500 stands for zero in the data rows.
Some points, each followed by its number:
[553 563 664 500 516 572 587 574 792 559 852 500 500 554 574 500 562 500 643 681 500 500 500 500
 500 566 770 524 518 500] 0
[528 559 594 512 557 600 513 772 716 657 610 501 648 550 619 646 509 506 549 595 500 500 527 504
 609 508 637 508 540 505] 1
[652 500 535 564 500 500 540 518 592 500 787 579 500 500 500 500 659 591 616 628 502 500 621 500
 519 551 663 641 567 500] 2
[631 520 595 523 511 500 577 502 720 516 849 535 500 540 518 500 639 548 650 672 513 500 563 504
 520 564 724 610 534 500] 3
[578 521 624 507 522 513 581 532 645 536 779 565 521 535 532 523 554 528 616 631 522 501 515 505
 515 578 721 556 530 503] 4
[524 500 667 500 590 500 562 510 646 610 696 564 513 527 549 500 510 500 612 564 583 500 500 536
 508 564 668 500 521 500] 5
[678 500 501 589 500 500 517 525 546 500 763 597 500 500 500 500 687 610 606 605 500 500 652 500
 524 540 629 661 587 500] 6
[737 686 575 567 500 756 640 759 500 793 500 500 807 500 727 978 500 593 500 604 502 574 514 677
 761 500 500 500 500 609] 7
[702 500 510 686 523 500 500 560 518 525 760 754 500 500 503 524 729 616 643 552 634 500 707 518
 500 554 646 649 628 500] 8
[588 619 575 525 512 672 557 706 583 700 533 513 654 501 681 742 510 542 512 559 508 529 506 574
 642 507 532 508 505 523] 9
[534 551 586 520 562 592 511 771 689 660 589 511 657 551 613 655 502 508 548 580 510 500 534 509
 615 507 622 509 536 514] 10
[540 566 597 500 515 583 533 652 834 574 743 500 532 572 594 536 568 500 636 666 500 500 516 500
 531 509 707 540 533 500] 11
[514 574 607 500 524 601 522 697 824 612 709 500 549 552 621 548 533 500 621 651 500 500 503 500
 546 502 702 517 542 500] 12
[631 514 573 552 521 501 551 520 569 550 751 588 540 509 519 517 614 578 601 601 523 500 592 517
 530 556 658 617 555 517] 13
[643 598 556 564 551 620 560 802 599 708 531 519 762 547 610 798 515 543 530 551 512 507 621 577
 716 505 562 510 538 570] 14
[638 520 588 523 502 500 577 503 722 508 861 526 500 540 513 500 651 556 649 683 500 500 573 500
 523 564 729 622 536 500] 15
[574 510 624 508 519 500 583 501 624 522 792 581 500 533 518 500 560 529 625 626 536 500 515 500
 500 587 728 560 530 500] 16
[658 549 596 524 502 537 590 530 802 539 899 500 522 571 541 531 679 546 668 709 500 504 561 510
 553 561 743 622 529 503] 17
[672 656 688 552 626 580 591 619 518 999 608 515 963 511 761 790 533 585 511 506 523 500 589 701
 825 504 513 648 510 716] 18
[500 574 600 500 543 616 500 755 761 654 623 500 598 532 638 591 500 500 583 610 500 500 502 500
 585 500 646 500 550 500] 19
[571 569 613 500 500 576 578 586 880 546 847 500 500 595 582 506 609 500 675 706 500 500 508 500
 513 543 768 552 516 500] 20
[624 626 728 530 685 516 563 583 571 973 586 500 910 509 705 691 514 554 509 512 542 500 564 664
 766 500 523 632 504 675] 21
[529 556 708 504 571 546 565 589 690 685 749 500 570 544 610 523 502 507 596 600 520 500 507 541
 565 553 695 516 514 522] 22
[726 681 589 565 508 747 633 763 515 804 512 500 810 501 726 961 500 589 504 605 502 571 516 674
 762 501 509 501 500 609] 23
[535 584 605 507 523 615 531 712 795 628 689 500 577 547 625 590 529 507 610 645 500 507 511 516
 569 501 683 515 538 508] 24
[612 506 569 554 508 506 556 519 588 524 762 626 500 515 513 500 617 555 629 595 574 500 574 500
 503 573 689 585 557 500] 25
[610 561 613 500 500 559 595 517 876 535 905 500 500 596 556 500 651 503 689 726 500 500 520 500
 527 558 778 576 523 500] 26
[647 509 542 609 525 513 522 565 544 549 718 679 522 504 521 535 643 573 623 555 605 501 623 518
 517 552 641 600 585 504] 27
[619 500 567 548 505 500 554 515 558 510 764 606 500 514 504 500 610 569 612 598 537 500 580 500
 500 569 679 599 555 500] 28
[524 570 595 509 551 589 506 704 763 640 647 500 611 562 617 591 523 505 587 617 501 500 526 516
 585 500 636 536 540 516] 29
[642 554 619 513 517 536 594 506 852 559 925 501 523 586 553 507 678 528 687 720 505 500 543 511
 551 565 764 614 527 508] 30
[565 596 625 512 501 625 581 658 823 620 785 500 557 555 631 566 558 513 637 686 500 511 513 525
 558 531 736 516 519 515] 31
[527 582 623 500 500 607 552 659 850 609 783 500 531 558 629 520 553 500 642 679 500 500 501 500
 537 524 748 512 530 500] 32
[500 585 633 500 502 619 529 675 808 655 737 500 556 539 671 542 508 500 621 659 500 500 500 500
 567 518 708 500 524 500] 33
[706 675 556 554 523 712 633 669 500 788 500 500 778 500 750 913 500 588 500 569 500 544 524 657
 732 500 500 518 500 623] 34
[558 572 617 500 500 582 573 608 882 554 832 500 500 593 592 510 593 500 671 701 500 500 506 500
 507 538 768 544 513 500] 35
[549 589 704 507 602 565 529 656 637 840 628 514 719 509 701 611 513 532 546 548 513 500 529 589
 640 515 595 539 507 589] 36
[524 573 608 505 515 601 527 682 803 617 728 506 547 539 622 540 540 508 621 654 500 500 511 500
 551 510 709 517 541 500] 37
[691 500 518 668 523 500 500 554 521 528 754 741 500 500 505 521 710 606 641 548 630 500 687 518
 500 553 646 639 619 500] 38
[522 584 623 500 500 611 547 669 846 616 773 500 534 554 634 523 547 500 638 675 500 500 500 500
 540 521 744 508 532 500] 39
[609 558 653 507 518 553 607 534 731 561 839 518 534 545 564 551 568 510 636 675 501 507 503 519
 528 575 753 540 523 513] 40
[698 658 571 561 500 721 609 739 506 747 525 510 748 500 696 886 520 583 511 593 500 562 521 641
 711 503 511 517 509 577] 41
[637 515 543 573 500 522 545 544 531 533 720 627 522 500 522 535 624 580 604 576 559 505 598 513
 519 558 645 597 568 506] 42
New points follow, each followed by the numbers of its three nearest points above by angle, nearest first.
[724 643 547 586 539 668 607 844 584 762 500 500 866 547 621 938 500 563 523 542 500 526 682 630
 818 500 515 500 526 618] 14 23 41
[572 507 604 559 600 500 537 500 606 586 669 666 500 500 543 503 544 500 642 534 646 500 526 550
 500 555 611 528 543 500] 5 25 27
[698 500 500 615 500 500 500 533 518 500 737 622 500 500 500 500 705 623 604 580 509 500 676 500
 525 532 615 675 605 500] 6 8 38
[523 548 715 506 634 525 505 606 667 784 650 517 646 517 650 535 504 509 582 548 537 500 512 582
 586 528 620 516 511 550] 36 22 29
[644 520 559 600 544 527 538 550 552 577 695 673 536 500 541 562 607 551 625 555 616 509 587 544
 531 550 622 577 564 513] 27 42 38
[563 613 588 512 517 660 547 688 608 710 548 500 634 504 698 712 500 533 519 565 502 517 500 562
 634 505 538 500 501 525] 9 41 23
[631 621 585 549 552 654 567 818 587 743 516 500 778 529 641 820 500 543 507 546 502 525 577 601
 717 502 547 503 519 565] 14 9 23
[669 500 509 584 500 500 522 524 540 500 760 601 500 500 500 500 673 605 605 602 503 500 641 500
 519 544 636 651 583 500] 6 2 42
[515 574 724 500 606 568 510 663 676 823 650 500 670 519 699 571 500 515 564 556 507 500 509 575
 613 517 620 505 500 563] 36 22 1
[757 648 535 599 536 664 621 841 587 773 500 500 897 554 614 971 504 570 533 539 500 522 724 640
 855 500 506 501 530 642] 14 23 7
[520 530 663 514 646 500 539 505 652 655 615 615 535 503 565 500 528 500 632 531 647 500 500 573
 512 550 598 500 528 500] 5 22 4
[553 560 588 509 514 575 531 640 803 567 743 511 529 565 584 533 578 511 632 658 502 500 528 500
 529 513 699 551 539 500] 11 32 35
[587 632 575 522 512 690 557 727 585 719 510 500 670 500 700 768 500 540 500 556 500 532 500 582
 658 500 516 500 500 525] 9 41 23
[630 513 543 571 501 518 541 542 537 530 721 627 516 500 522 525 624 578 604 575 559 503 598 508
 515 558 646 597 568 503] 42 27 28
[722 500 503 635 502 500 501 538 543 503 745 621 500 500 500 501 740 630 630 587 511 500 704 501
 539 518 604 704 615 500] 6 8 38
[563 512 611 554 608 500 537 500 613 592 661 662 500 500 546 502 542 500 642 532 650 500 521 554
 500 554 607 522 541 500] 5 25 27
[515 545 703 500 554 549 563 591 708 643 769 500 523 548 598 500 500 500 606 611 515 500 500 523
 536 559 715 500 516 500] 22 0 32
[504 550 694 500 674 500 508 534 649 764 587 554 636 502 591 505 501 511 598 523 585 500 506 597
 580 529 576 515 513 533] 36 21 22
[515 564 681 502 675 500 513 525 637 752 578 584 638 503 580 515 516 520 605 529 602 500 509 596
 586 531 569 523 515 531] 36 21 22
[639 620 573 550 538 657 574 807 608 713 543 500 758 538 629 814 516 542 520 564 500 525 577 591
 707 506 564 509 521 557] 14 9 41
[521 511 666 501 589 515 556 537 652 629 680 549 530 526 563 520 506 502 601 563 570 501 500 540
 524 555 657 500 519 500] 5 22 40
[516 567 690 500 674 503 515 529 641 762 583 569 646 505 584 519 509 517 598 529 590 500 507 597
 591 529 572 522 513 537] 36 21 22
[617 500 567 594 561 500 526 520 569 560 705 688 500 500 526 508 599 528 640 542 633 500 573 533
 500 555 629 572 561 500] 27 25 38
[543 564 711 501 660 505 515 588 637 835 605 500 719 505 655 564 500 519 553 531 537 500 524 600
 631 518 580 548 506 582] 36 21 18
[525 505 669 509 607 500 548 521 648 639 675 560 529 521 556 500 523 510 609 554 583 500 514 549
 519 552 646 514 525 500] 5 22 4
[627 514 559 594 544 520 529 545 558 568 696 673 519 500 538 538 607 545 625 548 615 504 583 533
 517 550 623 577 564 504] 27 42 38
[675 636 563 567 540 673 587 843 579 745 500 500 818 536 633 887 500 553 508 544 500 530 618 615
 762 500 526 500 521 584] 14 23 41
[633 617 723 531 679 506 566 564 573 951 609 501 887 507 692 674 531 558 516 519 541 500 570 657
 753 505 531 639 504 667] 21 18 36
[552 500 623 520 564 500 562 500 612 564 704 614 500 516 533 500 528 500 627 565 604 500 505 523
 500 574 669 526 532 500] 5 16 4
[621 632 734 531 713 508 566 559 557 991 556 502 908 500 685 676 513 557 500 502 567 500 557 668
 765 501 504 632 500 670] 21 18 36
[614 620 733 526 700 502 559 565 566 974 570 500 894 500 694 667 511 552 500 500 552 500 557 659
 752 503 511 624 500 666] 21 18 36
[510 511 691 500 602 500 555 536 666 644 693 533 526 530 565 500 500 500 603 562 562 500 500 546
 521 553 665 500 517 500] 5 22 0
[706 500 500 608 500 500 505 528 581 500 779 580 500 503 500 500 730 619 634 621 500 500 687 500
 545 523 608 701 595 500] 6 2 42
[526 556 697 500 671 500 509 554 638 803 588 526 683 502 618 536 500 516 573 522 561 500 516 600
 609 522 571 536 509 559] 36 21 18
[506 558 727 500 606 560 502 653 689 794 672 500 634 525 682 543 500 507 576 564 510 500 502 569
 594 525 642 500 504 550] 36 22 29
[513 569 660 505 511 603 510 672 709 693 709 509 573 527 680 557 512 510 588 618 502 500 509 514
 585 523 669 511 506 522] 33 24 37
[604 615 721 524 683 513 554 579 590 941 581 500 862 504 688 657 511 547 511 514 547 500 552 643
 733 502 529 613 504 650] 21 18 36
[500 584 650 500 502 618 532 678 807 664 754 500 557 540 682 539 503 500 623 660 500 500 500 500
 570 526 714 500 519 500] 33 37 39
[536 594 664 507 534 620 527 697 646 782 623 500 658 514 715 653 500 527 541 572 500 508 502 565
 637 509 601 500 500 557] 36 9 10
[500 585 631 500 502 620 527 676 807 657 732 500 558 538 673 545 507 500 621 658 500 500 500 500
 568 517 706 500 525 500] 33 37 12
[517 553 727 500 638 528 501 618 674 805 648 500 661 519 662 538 500 510 575 550 525 500 510 585
 595 526 621 514 507 556] 36 22 21
[629 627 741 530 698 506 566 571 555 999 579 500 929 502 712 692 512 557 500 500 545 500 566 674
 775 500 511 636 500 685] 21 18 36
[627 500 561 551 501 500 552 516 569 505 770 600 500 512 503 500 618 575 613 607 524 500 589 500
 500 564 678 609 558 500] 28 25 2
[509 506 685 500 618 500 552 520 664 654 669 552 532 524 562 500 508 500 610 552 588 500 500 554
 520 553 647 500 518 500] 5 22 4
[512 544 723 500 637 520 506 607 676 785 650 500 642 520 648 525 500 506 581 550 529 500 508 582
 583 528 625 509 509 546] 36 22 29
[607 630 729 527 715 501 560 553 564 965 545 521 877 500 666 657 512 554 503 508 577 500 549 654
 748 504 502 618 500 652] 21 18 36
[633 505 558 618 560 510 509 558 566 569 701 698 517 505 532 530 621 543 634 540 629 500 604 534
 512 543 627 584 576 501] 27 38 8
[500 576 601 500 541 619 500 756 757 657 621 500 597 528 641 594 500 500 582 609 500 500 500 500
 587 500 645 500 549 500] 19 29 1
[550 605 588 514 528 661 530 775 640 702 543 500 664 505 669 722 500 523 527 572 500 514 501 549
 640 500 561 500 511 508] 9 10 1
[502 577 652 500 513 606 534 662 792 661 745 508 554 538 670 535 504 500 623 649 511 500 500 505
 564 529 708 500 519 500] 33 37 39
[631 611 580 552 566 624 561 805 597 751 519 500 795 543 633 808 501 540 512 546 504 510 600 591
 732 500 551 514 527 581] 14 9 23
[642 609 557 558 553 633 564 830 606 727 510 500 790 552 620 829 500 540 518 550 500 508 621 583
 740 500 553 500 532 577] 14 9 23
[653 500 535 563 500 500 540 517 597 500 790 575 500 500 500 500 661 591 617 631 500 500 622 500
 521 550 663 643 566 500] 2 6 13
[500 526 711 500 605 523 541 587 689 702 694 501 553 534 610 500 500 500 592 567 529 500 500 553
 547 543 665 500 513 514] 22 5 33
[538 575 712 501 634 542 516 628 651 830 618 500 704 510 680 584 500 520 554 544 522 502 517 593
 629 517 592 532 505 575] 36 21 18
[532 567 702 508 596 562 511 649 669 791 664 507 654 518 680 564 520 524 570 564 506 500 524 567
 605 518 621 522 508 557] 36 22 29
[500 576 671 500 511 615 506 688 726 710 705 500 578 529 698 562 500 503 587 621 500 500 500 514
 592 519 670 500 500 524] 33 24 19
[715 500 500 628 500 500 500 537 523 500 734 623 500 500 500 500 725 632 613 579 501 500 694 500
 532 523 607 693 614 500] 6 8 38
[501 575 610 500 556 607 501 734 746 669 615 508 603 526 636 586 501 502 584 600 511 500 501 510
 588 502 636 502 546 503] 19 29 1
[559 550 680 505 545 529 586 538 675 598 788 523 551 545 565 525 532 508 606 626 517 500 508 521
 534 569 720 526 520 523] 40 4 0
[631 608 562 554 552 637 560 830 603 723 512 500 779 548 624 819 500 538 513 551 500 511 604 581
 726 500 556 500 530 568] 14 9 23
[702 500 511 618 502 500 507 533 530 503 736 621 500 502 502 500 709 621 614 581 507 500 678 500
 529 529 616 679 606 500] 6 8 2
[519 505 677 500 601 500 554 517 652 637 686 550 531 526 559 502 506 501 606 560 575 500 501 545
 520 558 660 502 519 505] 5 22 4
